(in the rows, 100 means zero)
Each path below is one point turned by a fixed rotation once a step. After each direction that follows a path, write how fast that rotation turns it, in degrees per step (0 if it stays still).
Each turn is a multiple of 5 degrees from 10 to 175, or 0.
Each row of a path follows its step; steps can be skipped.
path 1
step 2: 118  109  109  86  99  87  101  93  111  99  111  90  98  103  111  121  106  97  101  118  117  81  124  101  101  93  95  101  83  85  93  98  113  106  86  98
step 3: 101  103  104  112  114  112  99  93  94  111  90  107  104  97  75  106  93  104  79  107  86  102  88  99  106  107  101  99  99  130  101  107  92  82  86  117
step 6: 102  123  102  96  87  103  93  107  81  117  101  121  91  101  99  101  92  106  114  117  88  110  106  108  117  91  90  86  100  118  115  103  97  102  84  98
step 8: 91  115  116  99  86  82  88  109  102  104  108  110  111  90  93  98  104  108  108  92  117  111  91  101  104  91  117  109  86  91  80  92  121  100  84  91
step 10: 98  85  90  93  93  97  95  111  116  101  90  108  93  108  109  101  122  97  86  98  106  123  102  128  99  91  90  98  98  75  100  111  92  106  89  92
step 11: 93  121  109  100  111  103  79  89  99  85  100  83  110  94  98  106  95  104  83  95  126  93  94  79  101  90  104  102  87  107  104  84  108  108  104  112
step 12: 109  84  104  96  100  96  104  89  109  106  93  103  81  87  112  99  96  107  123  98  74  117  78  102  108  88  97  112  105  113  96  106  94  90  84  108
step 15: 118  105  115  96  101  109  91  107  103  104  103  86  90  110  109  86  91  113  105  79  81  99  117  106  103  102  91  112  102  129  117  104  95  99  108  107
step 21: 103  108  95  92  131  98  109  114  101  111  106  91  101  108  90  90  105  84  105  93  91  119  98  122  99  93  95  113  100  100  96  109  82  82  102  116
step 23: 103  108  122  113  103  107  110  85  106  100  86  109  121  77  105  110  98  97  115  91  112  108  96  109  104  96  76  101  112  109  110  93  99  87  103  109
step 24: 93  96  92  88  106  110  82  104  86  101  115  96  90  123  102  89  100  102  104  81  86  129  103  108  117  100  97  87  98  100  86  102  99  114  92  95
103  99  97  105  104  99  100  94  99  102  99  103  101  97  93  101  94  112  107  101  103  101  98  103  108  98  101  99  99  105  107  99  102  97  102  103 : 125
105  99  99  101  96  99  98  105  103  104  94  108  101  96  96  97  102  97  97  90  94  103  102  102  102  95  105  98  92  101  98  99  98  95  100  99 : 160
98  98  99  94  103  106  93  107  97  100  102  90  105  98  96  104  106  104  105  96  102  101  97  100  101  96  102  97  100  96  97  95  99  96  106  98 : 110
108  104  94  102  103  102  100  100  103  94  102  100  102  107  102  106  97  99  102  99  104  105  98  104  100  104  100  103  93  100  93  108  103  100  105  95 : 130
104  97  102  96  104  99  94  98  104  93  99  101  100  96  97  95  105  99  97  110  100  99  94  108  96  100  106  100  95  99  102  98  100  105  101  102 : 40
98  103  100  100  104  99  108  102  98  100  96  92  94  101  100  103  100  98  101  97  102  94  96  104  102  94  109  99  96  107  98  102  100  104  92  101 : 80
100  103  109  104  100  97  101  94  95  99  99  100  99  99  96  104  101  103  95  99  103  97  97  95  98  98  98  101  91  91  103  98  102  97  99  90 : 125
path 2
step 1: 105  94  120  100  112  112  101  102  115  97  110  106  83  82  102  89  119  90  90  88  98  97  78  94  108  95  99  102  122  79  112  97  90  111  95  92
step 3: 82  107  84  103  93  92  99  99  84  107  102  104  107  101  78  95  97  120  99  102  96  101  103  117  109  100  76  98  89  80  91  80  109  98  88  85
step 9: 88  127  114  93  90  112  99  82  103  99  113  117  108  104  113  85  115  92  83  97  90  120  97  100  98  103  90  97  93  92  100  100  104  115  113  94
step 10: 110  106  94  103  92  101  89  110  93  122  90  99  98  120  117  93  106  105  73  108  103  98  102  109  94  100  120  99  79  94  98  92  96  119  90  113
step 12: 100  98  116  107  98  106  123  84  97  87  112  102  106  89  100  91  132  88  108  101  115  96  100  105  102  121  104  94  91  106  103  99  83  93  110  89
step 15: 117  105  98  98  100  116  110  102  103  92  103  78  99  101  101  101  111  94  78  108  111  101  97  114  127  95  110  78  94  84  91  85  101  93  110  90
step 16: 72  107  83  96  112  86  103  107  106  98  109  77  97  103  91  85  112  111  99  93  97  99  109  104  99  128  105  91  94  89  96  78  96  104  100  99
step 17: 99  104  109  113  100  93  89  106  94  111  114  112  116  100  88  106  132  112  90  84  103  90  100  87  89  110  76  103  108  100  101  92  88  113  100  103
step 18: 146  102  95  96  98  109  101  101  83  113  113  86  109  113  111  108  105  102  103  95  114  89  94  106  97  101  98  110  104  100  110  93  99  102  92  85
step 20: 89  96  114  102  102  101  95  89  110  102  97  105  111  87  98  97  111  85  81  87  103  114  96  94  101  99  98  77  109  104  80  76  84  94  80  101
step 23: 114  115  118  97  107  101  100  96  108  121  99  93  91  106  109  73  105  103  87  94  122  92  90  94  94  97  109  94  86  115  84  97  84  100  102  95
100  99  92  104  102  106  99  100  104  108  106  93  101  102  100  99  96  102  105  103  100  103  107  97  100  102  107  100  97  99  101  105  102  99  91  98 : 135
96  103  94  99  98  104  97  104  98  94  98  99  100  100  97  102  98  102  88  102  102  101  98  97  96  105  103  90  100  102  108  104  100  99  100  101 : 65
97  99  100  107  91  99  96  102  98  106  95  102  104  103  100  111  102  105  100  98  94  103  93  99  96  100  104  104  97  98  98  96  101  96  100  98 : 100
100  99  100  103  101  97  109  96  100  101  99  101  99  110  90  97  97  101  98  93  100  105  103  100  97  99  101  102  105  97  102  100  103  96  102  109 : 130
102  98  103  101  99  100  94  97  111  102  99  100  94  99  100  104  103  96  99  94  97  102  104  105  96  109  94  98  97  102  104  100  105  103  100  103 : 95
92  102  100  100  102  102  103  94  98  95  98  99  102  94  100  106  102  106  103  95  104  96  104  104  105  103  100  97  96  102  96  98  100  94  93  107 : 85
path 3
step 6: 94  98  124  81  98  75  99  102  106  77  111  91  89  109  115  96  84  95  108  100  116  102  83  98  97  88  86  91  102  107  92  111  87  99  107  98
step 7: 90  120  105  95  94  107  82  110  87  87  101  105  113  99  71  90  112  101  110  101  104  97  101  88  86  104  106  111  99  90  109  118  97  84  119  85
step 10: 105  84  87  97  111  100  94  92  100  103  123  93  100  108  100  112  107  116  83  107  84  85  107  109  107  124  94  104  87  116  110  102  103  93  99  76
step 11: 107  101  86  111  100  77  89  104  103  89  82  93  92  107  99  94  123  94  96  117  117  100  88  131  102  99  96  85  105  105  98  95  89  108  82  105
step 12: 115  107  102  104  100  116  94  95  106  91  101  107  82  105  87  93  100  112  100  106  100  89  94  91  116  91  114  117  100  82  132  96  106  95  92  124
step 14: 91  98  103  130  74  117  106  97  90  117  95  110  108  112  106  94  112  85  92  87  106  104  113  96  85  94  90  105  97  97  110  116  93  114  102  101
step 15: 95  113  88  77  101  122  105  86  96  107  110  83  112  105  114  113  97  100  105  100  82  108  89  100  109  88  88  84  84  116  106  99  109  113  103  112
step 18: 107  100  107  99  108  82  98  103  95  104  91  95  119  94  97  114  85  96  96  101  89  117  98  108  89  88  115  92  91  80  75  94  80  84  85  107
step 21: 88  100  106  116  97  103  120  92  109  96  90  104  98  85  87  90  111  97  89  102  103  89  120  116  127  95  96  88  119  91  87  99  107  107  84  93
step 22: 98  105  85  94  111  102  99  85  109  87  112  106  67  92  113  101  68  102  106  96  108  93  99  98  116  100  97  92  97  96  115  106  82  106  105  99
step 23: 88  95  111  100  108  80  75  90  98  84  110  89  109  124  83  102  102  98  96  76  116  101  107  95  98  109  86  103  102  90  94  111  95  85  97  103
98  97  93  98  94  95  95  109  102  100  98  97  98  96  97  100  103  101  98  94  101  103  102  100  94  95  96  92  102  91  99  100  100  98  99  103 : 155
96  104  103  101  97  101  100  96  97  99  105  99  94  104  100  99  104  97  109  98  99  96  105  92  100  102  96  93  98  98  95  103  98  104  100  108 : 40
93  99  103  97  100  101  95  98  98  102  105  101  106  101  100  95  98  99  100  97  107  111  101  97  106  93  100  99  101  102  105  102  100  105  105  99 : 40
93  106  101  98  104  98  101  102  106  100  98  97  100  101  94  100  95  103  102  105  106  100  96  98  100  106  103  106  99  89  101  102  93  104  98  102 : 70
95  99  99  96  99  100  105  97  102  93  95  111  103  98  97  106  96  103  98  96  99  103  100  96  100  105  101  95  106  105  98  105  98  98  96  104 : 20
100  98  97  106  94  111  100  100  105  99  105  103  98  95  102  97  105  99  98  102  105  98  92  99  99  99  101  100  105  99  99  101  92  96  108  101 : 145
98  95  99  96  91  95  102  99  93  100  101  103  105  98  94  95  97  100  100  100  97  96  94  100  100  104  102  99  92  100  97  91  98  103  105  101 : 40
103  106  95  101  106  99  95  105  104  94  96  105  101  98  107  99  97  102  103  103  101  101  100  101  99  98  97  97  92  104  93  98  99  106  107  102 : 160
